In the data rows, zero lies at 7.5, halfway between 7 and 8.
Here is a table of points, one per row:
[ 7  4  5  7  4  5  5  7  7  9  6  8  6  7  3 10  9  6  7 12 11  9  9  4  5  6 14  6  9  6  6  2  4  6  7  8 10 12  7  4  6 10  9  8  8 10  9  9]
[11 10  8 11 11  3  3  4  5  8  9 11 13 12  7  9  2  5  7 11 10 10  4  9 11  5  5  8  7  7  6  5  4  8  7  3  7  5  5  6  5  7 13 10  5  6  7  9]
[ 8  8  9  8  5 14 10  7  4  6  9  8  7  6  3  6 10  6  6  9 11  8 11  6  6  4  3  3  4 10  7  4  7 10  5  8  7  6  5  3  2  5  6  3  8  8  3  4]
[ 2  6  7  9  6  8  9  6  6  6  4 14  9 10  6  4  6  9  7  6 10  6  6  6  4  7  2  8  5  9 10 11  6  8 10 11  7  7 10  9  8  7  8  3 10  9  9  6]
[ 9 10 10 11  9  8  8  9  7  8  1  5  7 12  7  9  7  8  7 11  9  8  0  4  5  6  6  9  7 13 11  7  8 11  9  5  9  7  7 10 10  8  8 10  5  7  4 11]
[ 5  7  7  6  6  8 11  5  8  6 10 12  4  6  8  7  8  3  6  8 10  9  7  9  7 10  7  6  5  7  9 10  7  9  7  0  4  8 11 10  9  8  9  9 11 14 11 10]
[ 5 10 11  6  5  3  5  7  5  1  3  4  7  1  7  6  7  6  6  6  7  6  8  2  9  6  7  8  8  6  9  4  9 11  5  6 11  6  8  6 10  9 12  6  8  7  4  8]
[12 10 11  3  3  4  5 11 10  9  7  4  5  8 10 11  8  6  7  5 10  9  6  8  6  4  7  5  9  2 11 12  8  7 10  8  9  1  7  8  0  6  5  7 11 11  9  8]
[10  5  6  6  6  9 11 11  7  7 10  9  5  9 10  8  5  4  8 12  8  5  5  6  9  9  5  4  5  5  8 11 12 11  7 11 11  8  5  7  8  8 11 15  8  5  5  3]
[ 8  4  3  7  8  8  5  8  8 11  9  6  8 10  8  4  2  6 12  6  7  4 12  3  7  8  9 11  5  7  6  6  9 13  9  5  4  6  8  9  8  8  5  6 11  5  9 10]
[ 6  4  7  9  7  7  9  8 10  4  7  5 12 10  7 10  5  6 10  3 10  8  4 10 10  5  8  8  7  4  5  8 10  8  5  9  7 10  9  0 10  7  0  7  6  8  8 10]
[11 14  9  5  3  7 11  6 12  9  6  7  5  8  8  5  5  8 11  8  6  7  9  8  8  9  9 10 10 10  9  9  9  7 10  7  7 11  8  4  7  5 10  6 12  5  9  8]
[10  7  8 10  4  5  7 11  4  7  9  4 10 12 12  7 12  4  4  2 10  8  8  6  6  7  9 10  5 10 12  5  8  5  7 10  6 11  5  9 13  8 10  7  8  9 11  7]
[ 7  6  7  4  4  6  7  8 13  6 14 14 10 12 11  9 11 10  7  4  2 10  9  6  8  6  7  6  1 10  5  6  8 10 10  8  9  4 10  7  7  7  6 10  3  5  5  8]
[ 8  7  8 12  7  9  9  9  7  7  5  2 11  4  7  3  5  8 10  8  6 13  6 14  9  5  7  8  7 11  2  9  9  8  8 11 11 10 10 11  9 11  6  9 13 10 10  5]
[ 8  6 10 10 13 10 10  8 10  7  6  6  9  5  9 13  7 11  3  7  5  8  3  4  8 11  7  6  6  5  2  7 11  8 12  9  2  7  4  8  8  9 11  9 11  8  7  6]
[ 8  4  2  2  8  4  7  8  9  9  8  9  7  8  5  9  9 13  7  6  7  9  7 12  4 10  7  7  9  7  8  4 14  8  5  5  7  6  5  3  7  7  8  6  8  6 10  5]
[ 8  6  6  1 10  5  7  7  8  3  3  8 11  5  7  6  9  6  9  9  6  5  6  6  7  9  8  7  8  7  8  7  6 10  9  9  5  9  6  7  8  8  6 12  6  8 11  3]
[ 3  6  6  6  8 10  7  5  6 10 10  3  5  6  7 11  7  9 10  8  5  9  6  6  8  8 10  7  5  8  6  7  6  6 13  8  9  7 11  6  9  4  8 10 10  6  9  0]
[ 4  5 10  9  4  5  8  7  9  8  5  7  8 12 12 10 11  8  7  7  4  6 11 10 14  9 10  9 13 10 10  9  8 11 11  5  8 10  4  6  5 10 11  4  5  9  6  4]
[ 6  7  9  4  5  9  6  9  4 10  7  7  8  5  7  3  6  4  4  5 11 11 10 10  8 11 10 12  9  7  2 12 10  7 10  7  8  8  4 10 10 10  8  6  2  0  7  8]
[11  9 12  7  6  8  9  4  4  4  9  5  7  8  6  6  4 11  7  5  6  5  4  8 11 11 14  7  8  9 11 10  3  5  0  7  6  7  5 11  3  8  7 10 10  6 10 10]
[12  7  8  8  7 12  0  0  5  7  7  8  6  5  9 11 12 11  9 10  7  6  9 12 10  7  8  8  5  6  9 10  7 10  6 10  6 12 12 10 10  6  8  5  8  6  7 10]
[ 5  5  5  9 11 11 10  8 12  7  5  7  5  5  2  5  6  3  8  4  7  9 13 10 10  9 10  7  5  7 12  6  7  5 11  5  7  8  3  8  6  7  7  9 10 10  5 10]
[ 8  5  3  2  4  9 12 10  8  5  6  9  9 10  7  8  9  9 11  9  6  5  5  7  8  4  6 10 10  8  3  6  4  1  7  5 10 10  7 12  8  7  9  2 10  6  8 10]
[ 9 12 10 10 12  9  6  7  7  5  5  6  6  9 11  3 10 10  6  8  8 10  6  3 10  9  4  9  6  3  5  4  8  6  8  5 11  9  3  9  5 10  3  7  5  8  9  9]
[10  7  6 11  9 13  2 10  9  6  6  6  9  9  8  4  5  3  0  6  7  6  8  9  4  7 10  7  8  5  8 10  8  6  9  6  9  8 14  4  5  4  9  6  9  4  8  7]
[ 7  7 11  8  9  4  7  9 12 11 10  8  9  4  6  1 10  9  9 10 10  6  5  6  8  8 10 11  7  3  8  3  6  9  5  5  9  8 10  8  9  6  6  4  6  9  0  3]
[ 6 11  6  8  9  6 11  3  4  7  6 10  8  6  9  8  8  6  8  5  5  7 11  8  3 10  9 10  7  5  4  7  9  6  4 10  9  8  7  9  5  1  7  7  5 15  4 10]
[ 5  6  8  7 11  7  8  3  7  7  7  7  6  9 13 11 10  8 12  7 11  8 12  9  2  8  5  6  5  9 11  9  5  4  6  6  8  8  9  8  6 13 11 11  8  9  5  9]
[ 7 10  6  9  6 10 11  7  6  6  5  6 10  7 11 11 12 10  6 12 13  8 11 12  9  8 11  5  8  6  7  5  7  8 11  8  5  6  9 11 10  3  4  8  7  4  5  8]
[ 4 14  3  4  4  8 11  7  8 11  6  7  8  6  8  6  4  8  5  8  9  8 10 10  8  6  7  7  6  7  5  7  8  8  5 11  5 10  9 10  6 12 10  6  5  8  3  7]
[ 7  4  7  6  5  8  6  4  6  9  8  4 13  6 10  4  4  8  6 10  6 11  8  8  5  5  4  3  8  6 11  8  8  5  6  6  3  7  8  9 10  5  4  5  0  8 11 11]
[ 7  7  9  8  7  0  4  6  8  7 10  8  4  5  4  5  6 10  7  9  6  4  7 11  5  4  5  5  6 10  3  4 10  7 11  9  9  9  5  3  6  6  6  8  6  8 11  9]
[10 11 11  9  9  9 12 13  6  9  7  7  6  4  5 11  8  9  5  7  3  6  9 10  6  7  5 13 10  6  9  3  2  8  5  5  4 10 10  8  4  6  6 13  8  6  9  8]
[ 9  4  8  9  6 10  7 11  3  9  9  7 11  7 11 10 10  8  8  6  5  4  4  7  8  4 10  9  9  8  4  8  8  3  5  5  6  2  3  6  8  7  8  6  9  8  8  4]
[ 8  9  6  7  5  4  6  9 11  6  6  6  4  5  8 10  5  5 10 11  9  9  8 10  9 15  6 10  4 11  7  9  1  4  7 10  7  5  5  5 10  7  6  2  9  4  6  8]
[ 9  5  2  3  9  8  5  7  6  7 10  4  4  7  8  6  6  7  4  5  8  6  5 10 11 11  7 10 11 14  8  1  7  9  7  7 11  6 11  6  7  9  7  7  6 12  3  9]
[10 10 10  9  9  9  8  8  5  1 14  7 11  8  3 12  5  8  9  8 11  8  7  6  5  7 10  8 14  7 12 11 13  9 11  9 10  7  8 12  7  8  3  4  8  7  6  6]
[ 8 11  6 10  9  8  8 11  5 10 10  5  9  6  2  5 14 13 10  4 10  6 10  4  9 10  7  6 10  4  5 13  6  9 10  7  8  7  9  2  9 11 11 10  4  9  9 12]
[ 6  5  5  8 12  7  9  6  8  7  6  7  5  6  7  6 11  9  5 10  7 12  6  6  8  3  7 12  9 11 12 14 11  6  4  8  4  5  6  6  6  5  9 14  9  5  6  7]
[ 9  6  8  7  9  6  8  5  7  7  7  6  2 10  4  6  8  8  6  6  1  7  5  7  4  6  6  4  6  5  7  8  7  8  8 10  7  2  7 11 12 11  9  8  5  7  7  4]
[ 9  6 10 10 12 11 13 11 15  9  9  8  5  8  9 10  5  6  6  8  8  6  8  6  8  6  8  6  7  8  7  9  9 10  5  8 10  6 10  9  9  9 10  5  1  7 13  6]
[ 7 10  9  6 10  6  9  9  4 15  8 10 12  7  5  9 10  4  5  7  6  6 10  7 14 11  5  5  6  9  6 11 10  2  8  7 11  8 10  8 10  9  2  6  8  6 11  9]
[ 9  6 10  8 12  8  8 12 10  8  8 10  4 10  6  7  7  9  8  6  9 10 11  7 10  4  6  3  9  9  5  9  6  7  3  9  7  8  8 11  9  2  9 10  8  8  7  6]
[ 7  8  6 10  9  7  7  8  5  8  6 12  6  6 11  6  7  6 13  7  6  7  5  7  5  8  8  3  7  9 12  8  6  7 10  8  5 11 11  9  5  7  8  5  4  5  5 10]
[ 5  8  7  8 10  9  7  6  8 13 12 12  8  7 11  8  6  6  8  9  6  7  7  9  6  6  8  9  9  5  7  7  3  9  9 13 14  9  3  5 10  9  7  6 13  8  8  9]
[ 2 10  6 11  3  7  3  7 12 11 11  7  9  7  8  9  6  6  8  6  6  6  7  5  3  8  5  6 12 11  8  6  7  5  4  7  4  9  7 11  8  7  5 11  7  9  8  7]
[ 7  8 11  9  6 11  5  8  7  6  8 14  9 11  8  6  8  9 12 10  7  8  8  7  8 10 11  9  9  6  8  2  9  7  8 11  3  4  9  5  7  9 10  8  8 10 11 11]
These points spread out most along one direction. How far along it is each point below, from 0 to 99? The average is 50, and the first point in the table lies past the average. One standard deviation of the points above along it is 16.
[ 7  7  9  8  7  0  4  6  8  7 10  8  4  5  4  5  6 10  7  9  6  4  7 11  5  4  5  5  6 10  3  4 10  7 11  9  9  9  5  3  6  6  6  8  6  8 11  9] 64
[11  9 12  7  6  8  9  4  4  4  9  5  7  8  6  6  4 11  7  5  6  5  4  8 11 11 14  7  8  9 11 10  3  5  0  7  6  7  5 11  3  8  7 10 10  6 10 10] 37
[ 6  4  7  9  7  7  9  8 10  4  7  5 12 10  7 10  5  6 10  3 10  8  4 10 10  5  8  8  7  4  5  8 10  8  5  9  7 10  9  0 10  7  0  7  6  8  8 10] 54
[ 7  4  7  6  5  8  6  4  6  9  8  4 13  6 10  4  4  8  6 10  6 11  8  8  5  5  4  3  8  6 11  8  8  5  6  6  3  7  8  9 10  5  4  5  0  8 11 11] 60
[10  7  8 10  4  5  7 11  4  7  9  4 10 12 12  7 12  4  4  2 10  8  8  6  6  7  9 10  5 10 12  5  8  5  7 10  6 11  5  9 13  8 10  7  8  9 11  7] 47
[ 8  4  2  2  8  4  7  8  9  9  8  9  7  8  5  9  9 13  7  6  7  9  7 12  4 10  7  7  9  7  8  4 14  8  5  5  7  6  5  3  7  7  8  6  8  6 10  5] 60
[ 5  6  8  7 11  7  8  3  7  7  7  7  6  9 13 11 10  8 12  7 11  8 12  9  2  8  5  6  5  9 11  9  5  4  6  6  8  8  9  8  6 13 11 11  8  9  5  9] 54
[ 7 10  9  6 10  6  9  9  4 15  8 10 12  7  5  9 10  4  5  7  6  6 10  7 14 11  5  5  6  9  6 11 10  2  8  7 11  8 10  8 10  9  2  6  8  6 11  9] 55
[ 9  4  8  9  6 10  7 11  3  9  9  7 11  7 11 10 10  8  8  6  5  4  4  7  8  4 10  9  9  8  4  8  8  3  5  5  6  2  3  6  8  7  8  6  9  8  8  4] 34
[11 14  9  5  3  7 11  6 12  9  6  7  5  8  8  5  5  8 11  8  6  7  9  8  8  9  9 10 10 10  9  9  9  7 10  7  7 11  8  4  7  5 10  6 12  5  9  8] 62
[ 7  8  6 10  9  7  7  8  5  8  6 12  6  6 11  6  7  6 13  7  6  7  5  7  5  8  8  3  7  9 12  8  6  7 10  8  5 11 11  9  5  7  8  5  4  5  5 10] 59
[ 5 10 11  6  5  3  5  7  5  1  3  4  7  1  7  6  7  6  6  6  7  6  8  2  9  6  7  8  8  6  9  4  9 11  5  6 11  6  8  6 10  9 12  6  8  7  4  8] 54
